(in the rows, 128 means zero)
Rotation paths and how fast each direction turns (degrees per step):
Each turn is a multiple of 5 degrees from 10 to 175, or 0.
Rotation 1:
[126 119 117 141 131 127 114 128 122]
[127 119 123 140 129 125 115 130 115]
[132 120 127 138 129 124 118 132 110]
[139 121 128 136 133 126 124 134 110]
[142 124 126 134 139 128 128 134 114]
[140 127 121 133 144 131 128 136 119]
[133 132 117 134 147 131 126 133 121]
[126 135 116 135 145 131 123 132 121]
[122 139 118 135 139 130 120 128 117]
[125 140 122 136 133 128 119 125 112]
[132 141 124 136 128 128 122 123 110]
[126 121 132 127 134 126 128 136 125]	20
[126 127 121 128 135 131 129 129 137]	45
[123 126 131 135 128 129 138 125 128]	0
Rotation 2:
[135 134 142 134 132 123 130 126 118]
[136 125 138 114 130 130 123 134 119]
[137 141 132 131 135 126 118 127 120]
[137 128 147 127 127 125 127 134 125]
[132 137 132 115 132 126 121 125 118]
[139 139 139 133 131 134 122 135 127]
[133 131 141 119 128 116 121 128 127]
[132 143 136 121 133 136 128 128 122]
[137 133 136 125 130 124 116 139 135]
[128 142 141 123 132 120 131 124 126]
[133 136 135 116 131 135 126 138 131]
[129 131 121 124 131 137 124 130 126]	125
Rotation 3:
[128 134 140 120 132 113 119 121 133]
[131 133 144 129 135 135 128 112 133]
[121 123 141 113 141 128 132 124 126]
[110 126 142 132 126 124 128 117 126]
[124 121 135 128 141 115 120 119 136]
[130 139 144 123 128 121 123 116 132]
[128 124 142 124 142 137 131 115 132]
[114 126 142 115 132 122 130 124 122]
[115 123 138 137 131 122 125 114 132]
[129 129 137 121 138 113 119 121 135]
[130 138 147 127 129 132 128 113 131]
[124 126 125 134 126 119 123 128 130]	80
[130 125 126 119 133 122 127 134 128]	155
Rotation 4:
[134 128 128 141 128 134 115 117 123]
[136 118 140 130 121 127 132 120 141]
[128 118 141 130 144 134 125 134 128]
[133 118 128 120 121 128 110 130 124]
[135 134 129 118 136 127 121 126 145]
[123 127 128 124 138 139 121 111 124]
[123 128 137 136 117 128 116 121 136]
[144 124 135 140 137 131 127 124 134]
[128 108 139 120 127 132 128 125 126]
[127 127 136 125 133 127 111 140 135]
[142 126 120 120 132 131 116 119 127]
[132 126 128 123 132 129 137 123 132]	115
[124 127 131 124 118 125 129 128 134]	145
[131 120 134 133 127 127 132 134 126]	60
Rotation 5:
[142 123 127 119 127 121 127 140 125]
[132 116 114 128 129 126 123 119 121]
[129 123 119 119 133 124 134 141 127]
[143 120 123 126 124 120 121 124 122]
[126 117 113 124 137 131 131 132 124]
[139 123 125 119 125 115 128 135 127]
[135 118 116 131 136 131 122 124 121]
[128 121 119 116 126 123 137 138 126]
[142 122 122 129 132 118 120 126 123]
[129 116 115 122 130 136 132 133 122]
[135 124 122 121 128 110 128 131 127]
[124 129 132 139 124 128 131 131 127]	0
[128 127 129 126 118 122 128 122 128]	155
[137 126 131 132 127 133 122 125 125]	140
Rotation 6:
[137 114 119 127 125 137 118 128 125]
[129 116 116 122 125 130 125 116 122]
[134 117 125 120 125 130 112 123 122]
[129 111 120 126 132 127 121 118 129]
[128 117 127 116 129 122 119 119 120]
[130 110 129 126 134 124 117 126 128]
[123 111 127 118 133 120 128 122 122]
[130 111 134 120 131 125 122 133 120]
[125 107 126 126 133 126 134 130 125]
[127 113 130 116 126 127 130 133 115]
[132 108 126 127 127 132 129 138 124]
[126 128 131 127 133 121 121 121 131]	25
[127 131 123 135 128 121 126 131 122]	0
Rotation 7:
[126 130 117 129 125 121 118 126 143]
[125 123 119 124 121 130 130 117 142]
[131 124 128 135 116 140 131 123 138]
[132 132 125 140 122 134 119 134 139]
[128 133 116 129 125 123 118 128 142]
[127 124 119 122 120 128 129 117 141]
[129 122 129 133 115 140 129 122 139]
[131 132 125 141 122 137 120 134 140]
[130 133 116 131 126 123 118 129 142]
[129 125 119 123 121 126 127 118 142]
[128 121 129 131 115 138 129 120 140]
[125 127 128 134 129 138 135 128 127]	85
[120 130 127 133 132 127 122 134 129]	90
Rotation 8:
[128 123 112 124 135 137 119 128 132]
[130 122 119 128 141 135 119 124 137]
[127 121 129 132 146 132 121 127 138]
[122 119 131 134 145 128 126 134 134]
[116 122 125 134 141 127 131 140 128]
[113 128 116 132 135 130 131 140 127]
[115 133 112 130 131 133 125 134 132]
[118 134 116 127 131 135 119 127 137]
[120 128 125 124 133 134 114 127 141]
[121 119 132 123 136 131 114 132 137]
[121 113 130 123 137 129 119 137 131]
[124 134 128 136 132 126 135 128 129]	35
Rotation 9:
[133 124 119 122 118 139 126 123 144]
[133 118 125 124 118 139 116 127 141]
[131 120 132 130 113 138 117 136 136]
[129 129 133 134 112 142 126 138 138]
[126 135 129 131 120 145 131 134 144]
[128 129 126 126 130 146 126 130 146]
[129 119 131 123 133 145 120 135 141]
[132 119 136 126 128 141 122 144 134]
[132 126 136 128 125 140 133 148 133]
[132 131 128 126 129 143 141 143 136]
[135 126 122 118 134 141 138 135 139]
[129 119 132 127 128 126 119 130 125]	70
Rotation 10:
[126 138 134 129 114 120 122 135 133]
[117 116 124 123 137 120 134 128 134]
[128 140 127 131 118 130 137 141 133]
[117 117 137 129 127 116 124 127 133]
[120 136 115 122 127 128 135 137 132]
[131 122 144 132 123 119 134 133 136]
[107 129 119 127 124 129 128 129 128]
[135 132 132 121 126 116 132 138 137]
[112 118 129 137 127 130 138 128 131]
[124 140 129 121 116 120 122 135 131]
[122 116 128 130 139 119 136 131 137]
[121 129 129 127 125 125 118 125 125]	125
[129 136 120 131 123 131 127 127 132]	160
Rotation 11:
[129 120 125 123 141 116 126 124 136]
[135 112 119 123 128 119 126 129 126]
[132 125 123 123 136 111 128 123 134]
[137 118 118 126 126 116 125 134 126]
[135 131 123 119 132 112 129 126 133]
[139 125 118 127 126 117 125 140 128]
[138 135 126 116 128 115 129 130 133]
[138 130 122 126 129 122 125 145 131]
[139 135 129 113 129 123 130 134 134]
[138 130 126 126 133 127 124 146 135]
[137 130 132 110 130 130 129 135 133]
[129 122 124 135 126 131 125 136 125]	170
[127 124 123 131 126 119 129 122 125]	20
Rotation 12:
[125 126 136 116 122 123 126 135 113]
[135 136 131 132 134 110 129 122 134]
[114 129 113 120 125 127 134 125 129]
[131 142 135 133 118 134 131 125 116]
[139 117 125 131 128 123 146 128 131]
[124 123 118 128 132 126 120 124 111]
[129 136 134 130 124 115 129 145 126]
[123 126 132 118 133 117 135 113 130]
[127 140 111 131 119 128 125 124 127]
[125 131 134 128 127 135 146 135 119]
[139 116 128 135 122 119 127 117 123]
[132 134 129 132 136 128 133 134 130]	140
[130 126 124 131 121 125 129 135 135]	160
[129 127 117 128 133 128 126 124 130]	120
Rotation 13:
[121 132 135 122 137 132 119 124 116]
[117 132 133 119 135 127 129 132 114]
[115 127 128 118 135 124 137 134 122]
[114 121 125 119 133 124 138 130 133]
[115 118 126 122 130 130 135 124 140]
[119 123 129 122 123 136 132 117 139]
[125 130 131 122 119 140 131 115 132]
[131 137 129 120 119 137 135 118 124]
[137 138 124 118 125 131 138 122 122]
[140 134 121 119 134 124 137 123 124]
[139 127 124 123 141 121 132 119 129]
[130 124 121 127 133 123 132 131 134]	55
[119 127 126 127 132 130 123 135 126]	25
Rotation 14:
[134 127 126 133 131 117 134 142 134]
[124 129 129 113 128 121 115 127 123]
[122 127 131 142 123 119 130 117 129]
[125 142 132 132 138 137 124 134 127]
[134 135 118 127 112 126 133 131 126]
[115 121 124 126 135 126 132 132 118]
[137 122 126 138 127 126 113 130 127]
[123 135 124 125 134 120 129 131 143]
[121 132 138 124 115 129 120 129 123]
[129 133 131 140 132 119 139 127 121]
[130 137 118 123 133 135 118 125 121]
[126 130 125 133 129 134 124 125 137]	90
[134 126 128 130 118 129 123 126 126]	160
[127 124 134 126 129 121 122 128 135]	60
Rotation 15:
[125 121 132 144 127 129 126 127 139]
[138 123 128 128 119 125 125 113 132]
[119 124 126 131 123 134 125 115 117]
[124 128 141 138 132 137 131 121 134]
[136 123 137 118 121 131 134 118 132]
[124 119 131 121 128 140 125 125 114]
[127 119 141 132 143 132 129 130 129]
[132 114 133 119 126 122 134 129 136]
[127 112 123 127 124 132 119 133 121]
[127 119 130 140 140 123 123 125 128]
[125 118 126 130 121 118 133 120 138]
[125 129 126 129 135 127 125 125 118]	110
[127 132 123 135 123 126 126 121 130]	35
Rotation 16:
[121 126 118 132 135 130 116 129 143]
[133 121 121 135 140 142 128 120 121]
[117 127 133 137 140 122 114 123 131]
[117 124 130 125 135 141 127 126 113]
[116 123 122 126 131 127 111 137 134]
[126 124 116 126 135 147 129 125 127]
[128 121 123 140 138 125 114 127 136]
[122 128 130 132 141 140 129 116 121]
[117 120 131 132 133 123 111 133 121]
[114 129 123 118 134 143 128 127 126]
[126 117 117 134 130 132 114 136 131]
[131 125 124 133 124 132 131 130 119]	170
[129 136 125 124 135 129 133 129 124]	175
[122 129 136 127 128 125 127 127 120]	70
Rotation 17:
[130 120 133 110 130 124 131 129 119]
[133 129 139 133 133 118 121 116 119]
[139 139 132 133 141 134 136 126 132]
[132 125 129 139 118 130 135 124 145]
[122 127 129 123 126 123 128 147 140]
[116 114 125 128 132 117 132 129 122]
[114 134 139 124 134 134 127 122 118]
[138 122 134 119 130 137 135 113 127]
[142 129 141 133 124 127 118 129 135]
[139 126 126 136 136 122 137 142 132]
[114 131 129 141 121 121 137 131 130]
[124 130 133 134 122 126 121 126 128]	160
[131 124 127 135 125 133 128 137 131]	65
